0: [150 132 119 153 140 126 176 153 120  39  74 132 149 105  69 129 184 110
  82  93 121  97 170  91 123  79 120  86 166 132  89 174 112 130  94 185
  99  94 101 136 131   3 175 123 126  72 122 163 175]
1: [123 188 119  65  90  81 115 166 133 110  80 124 122  96 103 118 163  74
  85 137 176 140 129 161 129 180 104 113 139 159 103 123  89 142  92 150
  70  90  75 195 149  97 125 144 135 114 119 153 106]
2: [150 123 144 127 115 150  88 117 153 159 141 169 133 161 118 148  92 128
 142 107 158 166 125 142 116 158  99 145 118 113 162 110 103 109 135 106
 154 156 122 129 143 158 122 150 132 136 150  80 102]
3: [147 111  99 154 186  92 172  99 135  88  76 101 165 125  47 101 193  90
  75  79 108 160 118 153 156 172 166 145 136 105 113 130  98 132  93  82
  95 108 142 115 107 135 140 122 148 113 133 169 206]
4: [145  91 121 121 134 149 122 115  97 124 148 130  97 136 158 120 152 161
 181  96 120  77 126 132 116  96 117 126 121 146 116 155 164 112 148 142
 168 134 116 115  78  73 154 121 104 136 127 137 128]
5: [117 138  97  90 117 135  84 143 118  97 109 154 154 137 113 136 142 103
 169  76 208 170 143 113 105 111  75 101 147 113 136 124 105 119 107 171
  91 131 118 152 172  86 127 168 103 101 133 100 127]
6: [104  66 100 206 178 106 205 102 117  96 130  90 160 124 144 152 105 152
 112 126  69 124 124  76 148  48 160 129 173 107 148 137 157 135 119 105
 121 123 194  67 121 151 115 106 132 114 111 159 175]
7: [128  70 111 174 167 121 166  54 101 160 159  97 133 157 170 127 108 180
 150 110  78 109 101 121 168 109 140 161 121  78 163 138 169 106 171 113
 184 168 190  47  75 179  81 111 118 134 157 134 188]
8: [142 166 135 126 111 126 104 139 148 145 177 131 106 124 134 147  89 120
  94 157 123 123 106 130 128 160 129 134 125 117 149 100 115 124 137 102
 122 145 127 142 154 166  79 124 127 154 118 100 103]
9: [129 152 135  98 106  77 156 174  92 118  98 113 106 106 104 135 193  78
  96 116  95 100 128 111 105 127 115 106 186 178 101 149 119 112  95 165
  71  78  88 150 104  33 159 113 100 120 114 193  97]
10: [146 135  94 132 188 112 171  92 110  78 112  80 135 122  85  91 175 130
 109  89 104 107 105 134 162 141 163 128 120 137 127 152 121 124 106 119
  91 120 149 105 112 120 140 119 143 115 116 166 206]
11: [166 119 117 102 134 147 150 112  93 102 154 105 102 123 170 116 127 168
 172  95 116  36 111 133 138  79 125 122 114 154 161 193 161  93 148 145
 164 129 142  88 115  86 133 141 102 124 122 143 145]
12: [ 47  99  97 170 178 100 146 148 117 157 139 100 111 126 187 169 205  95
 117 196  77 109 144  38 110 103 110 120 209 107  74 124 168 113 140 147
  68 119 103  83  72 111  56  71 107 132  99 167  90]
13: [144  55  95 148 147 133 151  69 105 150  70 112 170 129 158  96 133 178
 190 104 129 134 134 190 158  94 183 147  81 135 135 142 157 125 160 118
 213 138 189  81  95 191 174 151 143 134 144 124 168]
14: [175  89 166 150  78 177 122 118 127 128 136 150 136 152 110 153  45 173
 154  89 128 133 138 133 101  91 119 140  94 117 162 140 140 116 135 125
 184 144 145 132 142 120 170 136 117 120 143  89 115]
15: [205 159 176  83  61 113 139 154 152 114 111 169 141 136  29 133 112 100
 105  45 124 137 112 189 110 165 112 112 118 187 160 159  66  83  56 114
 131  92 108 194 164  72 203 186 136 108 139 159  97]
16: [126 158 131  88 111  71 156 168 100  97  87  93 117 117  86 118 189  66
  95 119 100 103 126 135 131 146 114 118 174 190 111 170 109  94  91 160
  94  80  88 151 104  39 140 128 115 113 117 201 129]
17: [189 150 103  76  80 181  86 109 134  61  92 152 200 117  65 124  63 145
 170   0 253 189 139 163 110 124 113 109  87 117 183 114  74 143  77 158
 117 146 150 169 233 129 193 206 141  84 139  36 185]
18: [139 117 124 137 104 136 150 110 103  95 137  96 135 116 137 143  77 166
 132  95 122 106 109 115 132  82 144 134 125 125 158 147 147 132 126 138
 140 131 163 111 151 128 124 127 123 112 125 119 162]
19: [130 139 151  90  93 161 120 134  98 145 145 135  94 119 175 132 111 159
 182 123 155  71 147 128 116  94  99 108  93 152 126 163 166 126 163 182
 179 129 109 141 122  72 130 140  97 122 153 110  92]
20: [104  97  96 123 172 157 107  84  93 143 116 109 127 133 175 119 171 136
 173 100 159 126 147 112 119 116 114 131 117  67 125 138 158 122 190 152
 139 149 143  57  90 114  74 111  98 119 165  96 164]
21: [156 116  97 142 166  81 189 102  75  81 105  77 141 133  93 120 188 111
 103  68  88 102 120 112 151 102 145 118 179 146 134 181 128  90 100 144
  96 109 160  92  85  56 135 122 114 103 130 194 206]
22: [159 114 130 108 123 143 149 109  83 115 141  99  97 126 138 112 136 173
 179  83 111  82 110 120 132  80 117 118  98 153 144 165 152 104 125 143
 148 134 141 114  93  63 142 133  99 123 105 135 150]
23: [161  98 171 158  86 126 156 174 120 110 133 136 123 133 101 154 100 118
 123 119  86 105 145 113 105  85 102 113 153 151 145 155 128 109 106 159
 153 121 117 154 128  61 169 123 113 111 120 162 100]
24: [123 169 126  77 102  92 101 171 141 143  77 145 138 110 100 106 161  85
 116 135 159 165 130 186 123 169 140 114 127 181  97  98  83 144  95 115
  92  91  98 195 156 148 167 159 153 145 120 156  87]

[ 96 211 162 115 128  92 114 177 136 166 168 152  62 116 132 141 151  86
  42 212  97 105 107 120 124 200 129 120 144 129  97 111 106 144 126  91
  80 106  80 178 119 123  70 105 135 153 119 163  53] 8 1 24
[132 143 137 162 121 157 134 120 148  66  99 125 142 111  94 105 159 130
  78 125 164 128 142 115 138 130 180 108 115 106 106 136 126 176 111 135
 101 121 111 149 155 115 163 109 144 104 135 111 180] 10 18 3
[115 164 141 112  94 139 119 162 156  89 152 157 130 126 115 146  88 113
 130 127 153 144 144  94  96 122 101  88 167 137 138 134  93 132  88 163
  68 108 106 172 201  88 163 138 116 110 105 113 101] 5 23 1
[ 72 165 128 121 143 106 100 174 131 126 155 107  88 123 176 141 145  91
  87 231 118 115 131  81 129 133 120 119 177 119 110 110 132 154 154 138
  77 124  92 125 122 125  56  78 122 143 109 144  93] 12 8 1
[ 90 224  92 106 180  64 121 123 159  87 150  89 126 108 135 113 152  86
  48 192 151 137  96 112 161 170 152 130 164  82 121  91  90 149 124  78
  10 122 129 133 174 190  23 106 153 145  98 131 160] 8 1 10
[129 135 165 126  66 185  66 155 183 155 179 188 118 139 143 144  42 139
 148 157 157 167 124 130 101 150  93 141  90  94 152  66 131 143 157 107
 160 162 112 163 168 181 108 120 139 146 127  47  74] 2 8 14
[107 154 134 148 155 116 141 180 113  91 137 128  95 116 148 150 180 104
  77 176  87  73 163  54 131  84  88 100 181 111  63 145 143 125 139 171
 107 112  85 110 110  30  78 100 103  94 106 153 109] 12 9 0
[116 141 114 110 161 136  83 101 139 179 169 130 112 132 192 120  91 162
 150 165 136 127 106 141 140 139 141 160  92  89 141  94 149 118 177  77
 146 163 166  92 109 224  67 129 141 169 117  91 110] 8 2 7
[154 156 134 117 126 142 125 136 151  58  77 164 171 113  52 112 157  99
  97  67 185 164 153 147 142 150 132  94 123 127 113 131  82 162  83 150
 101 113 102 180 181  80 178 158 144  95 133 111 173] 5 1 0
[146 141  94  79 104 152  96 106 156  90  58 132 201  84  96  83  90 143
 162  72 238 195 145 192 141 120 147 127  58 124 121  89  96 179  74 129
 101 139 144 174 223 192 195 190 153 105 118  77 165] 17 5 24
[124 182 135  99  90 126 115 167 141  74 156 148 132 112 106 165  86 109
 115 113 146 127 126  89 103 105 112  91 176 158 153 133  83 145  67 154
  55 102 109 166 213  76 138 149 121 105  94 116  98] 5 1 23
[ 81 165 149 118 107 120  94 187  90 152 200 126  68 138 218 177 123 125
 142 189  96  79 119  49  92  85  77 115 197 139 117 126 173 107 167 170
 128 125  97 106 106  62  58 104  75 143 114 134  49] 12 19 4
[198 174 163  93  73 152  73 163 160 124 164 177 103 127 102 123  73 142
 142 128 166 132 107 173 106 147 115 125  83 165 155 105  84 123  99 101
 142 133 103 197 174 143 187 174 135 160 111  97  70] 2 8 24
[173 168 146 119 122  94 165 128 163 121 158 121 104 116  79 102 110 119
  70 151  85  89  84 176 155 178 170 138 108 176 148 139  93 117  87  70
 102 109 127 165 146 164 152 132 161 147  93 181 114] 8 24 10
[138 105 114 109 114 166 125  89 128 118 101 124 158  98 138  98 104 162
 155  99 182 125 142 164 149 125 148 131  74 117 138 132 137 147 139 131
 155 146 148 118 162 166 153 137 139 111 146  92 173] 18 13 14
[ 60 147  94 110 150 132 100 110 132 128 117 100 126 108 194 116 146 123
 127 176 178 128 150  97 138 130 121 134 140  64  96  99 157 157 174 147
  88 151 113  98 134 157  41  93 117 127 142  85 150] 20 8 12
[121 130 114 137 179 124 145  97 122 127 138 113 143 132 159 120 153 132
 131 113 140 110 128 121 148 124 141 122 137  85 134 151 152 110 157 126
 151 142 151  68 105 137  70 123 115 140 157 122 161] 20 7 18
[191  67 196 164  42 183 135 150 148 153 178 204 127 177  92 163  39 149
 173  80  88 130 119 130  94 107 103 115 112 178 209 158 111 104 110 130
 235 154 140 163 168 115 219 159 130 133 145 124  68] 14 23 2
[154  67 147 157 134  98 196  99 103 177 142 104 111 141 134 117 137 156
 122 140  41  78 115 180 158 142 152 163 105 166 141 164 169  95 151  90
 229 119 158  87  47 150 134 123 129 165 148 201 124] 7 13 4
[122 192 131 101  83 124 107 157 175  98 138 155 123 115  93 134  98  98
  74 127 177 156 107 118 117 169 112 124 143 129 143  92  78 145  88 127
  33 118 102 188 198 133 130 135 139 123  96  96  99] 1 8 24
[ 95 145 118 115 160 139 140 113 137  96 103 119 126 107 136  83 162 127
 133 136 167 116 145 137 146 130 137 104 112 114  96 129 142 169 146 143
 115 134 112 153 120 133 123 106 142 126 144 122 174] 10 18 20
[146 150 134  90 100 125 123 156 104 100 106 130 133 118  98 116 147 102
 139  89 152 132 138 140 115 122 108 107 129 165 117 148 124 111 109 177
 138 100 100 156 144  50 150 157 100  99 154 140 122] 5 23 16
[100 182 122  85 146  70 159 143 103 161 142  83  90  95 167 114 150 130
 102 194  78  75  89 147 155 132 140 142 116 171 106 133 140 105 129 100
 104 101 135 116 112 155  78 120 128 151  91 191  93] 8 16 10
[110 141 109  93 150 107 130 124 100 128 106  82 126  87 174  98 161 126
 138 161 140  88 137 126 142 100 129 134 124 138  91 130 155 129 142 149
 100 120 120 114 124 114 101 131 114 128 123 140 132] 4 22 18
[ 18 174 108 133 160 121  60 183 175 149 173 144 109 123 218 159  99 105
 106 255 134 161 146  52 113 142 127 128 185  66  85  55 136 180 168 104
  58 146 111 119 166 216  12  86 139 154 107  91  56] 8 12 2
[166 110 149 139 114 203 116  79 134  98 134 155 151 133 131 131  68 196
 163  60 194 131 149 117 129  88 127 126  69  73 138 138 150 154 150 137
 178 152 151 116 149 121 152 142 116 106 149  34 172] 14 18 2
[112 197 133  90  99 120 101 165 172  89 139 148 125 130  98 124 110  84
  89 139 164 155 113 126 118 170 112 115 150 132 132  98  72 152  87 123
  48 125 102 190 205 140 121 138 143 123 104 115 115] 1 24 8
[161  94 169 175 146 102 168 105 113 199 182 124  91 177 126 136 128 135
 104 151   1  95  81 148 154 172 155 155 117 134 173 162 151  84 182  84
 207 148 161  85  52 163 106  93 131 176 149 187 126] 7 8 4
[159 120 118 134 125 105 163 115 107 112 100 123 154 141  71 139 142 113
 120  53 114 151 104 139 129 144 132 121 151 159 152 157  86 104  80 128
 114 105 151 138 140 102 171 161 139 107 129 160 151] 10 3 21
[ 95 176 153 127 116  81 119 209 144 144 169 161  78 148 132 136 174  49
  79 201  81 109 122 113 115 180 110 110 191 167 122 132 120 120 140 134
 124 109  64 173 119  84  98 110 122 153 133 189  53] 9 16 1
[105 180 120  72 129  93 135 159  80 139 148  96 100 118 151 150 176  88
 136 106 115  76 131  82 103  98  63  97 190 160 119 177 124  55 109 187
  68  97 113 109 113   0  83 142  82 107 118 164  91] 9 16 22
[ 98 134 110 118 171 129  86 101 134 178 171 119 123 127 192 117 116 145
 141 178 136 106 127 136 133 145 142 150 109  93 127 105 163 118 181 100
 143 166 149  94 104 217  55 124 143 170 136 103 105] 8 20 2
[143 159 172 148  88  86 148 161 174 143 179 145  92 146  77 140  98  89
  50 178  41 103  82 155 135 193 153 151 163 180 171 125  84 114  90  63
  98 114 114 178 146 162 130 117 163 167 106 189  80] 8 24 23
[ 79 153 118 125 120 109 104 170 131 152 149 116  80 119 170 153 169  97
  99 209 115 105 138  72 114 128 105 132 170 117  94 102 146 147 155 146
  77 122  77 134 110 108  60  81 109 144 107 131  79] 12 8 9
[204  62 146 146  92 138 174  95 133 141  76 141 161 140  37 102 136 142
 130  63 116 148 132 221 134 153 160 150  75 185 156 158 105 112  90 118
 207 114 135 147 104 126 255 149 150 119 158 151 170] 15 13 14
[ 82 152  83  75 164  98  91 128 115 141  59 100 169  96 162  87 169  99
 137 156 178 158 152 154 146 136 149 119 113 131  74 104 126 153 132 131
  97 116 130 121 145 168 117 154 144 119 122 138 138] 24 1 5
[124 150 153 125  99 138  87 138 153 173 168 157  89 147 129 143  91 128
 110 167 114 144 114 135 112 172 124 151 119 120 137  96 114 126 152  94
 130 129 113 138 127 171 114 114 136 150 125 100  86] 8 2 14
[145  74 159 155 118 169 135  99 124 175 138 146 112 143 151 133 118 168
 171 127 128 110 154 139 116 123 118 148  81 109 122 142 181 126 177 136
 209 152 130 112  64 128 139 107 111 146 169  98 118] 4 14 19
[156 121 126 120 124 123 157 101 121 123  98 126 142 125  84 111 150 125
 127  80 136 134 123 158 122 153 124 125 108 146 139 147 119 113 114 136
 145 118 131 137 117 101 166 147 130 125 139 147 150] 10 22 18
[112 221 129  80  96 139  99 164 157  91 159 138 125  99 105 136  75 119
  89 131 180 134 102 106 119 153 105 116 140 132 156  88  77 141  87 121
  39 127 120 181 225 125  99 141 145 123  84  96  98] 8 1 5
[129 189 119  61  99  85 109 161 152 128  72 132 143 102 105  98 149  91
 106 143 169 141 139 191 129 163 137 119 128 169 103 122  75 130  86 126
  82  92 106 179 170 139 162 168 156 130 116 150  87] 24 1 16
[157 133 154 127  66 177  69 141 184 126 157 184 129 147 103 130  60 134
 115 124 175 183 127 149 106 172 130 149  98 106 153  79 103 150 132  99
 140 149 109 173 166 175 154 133 147 149 125  54 111] 2 8 14
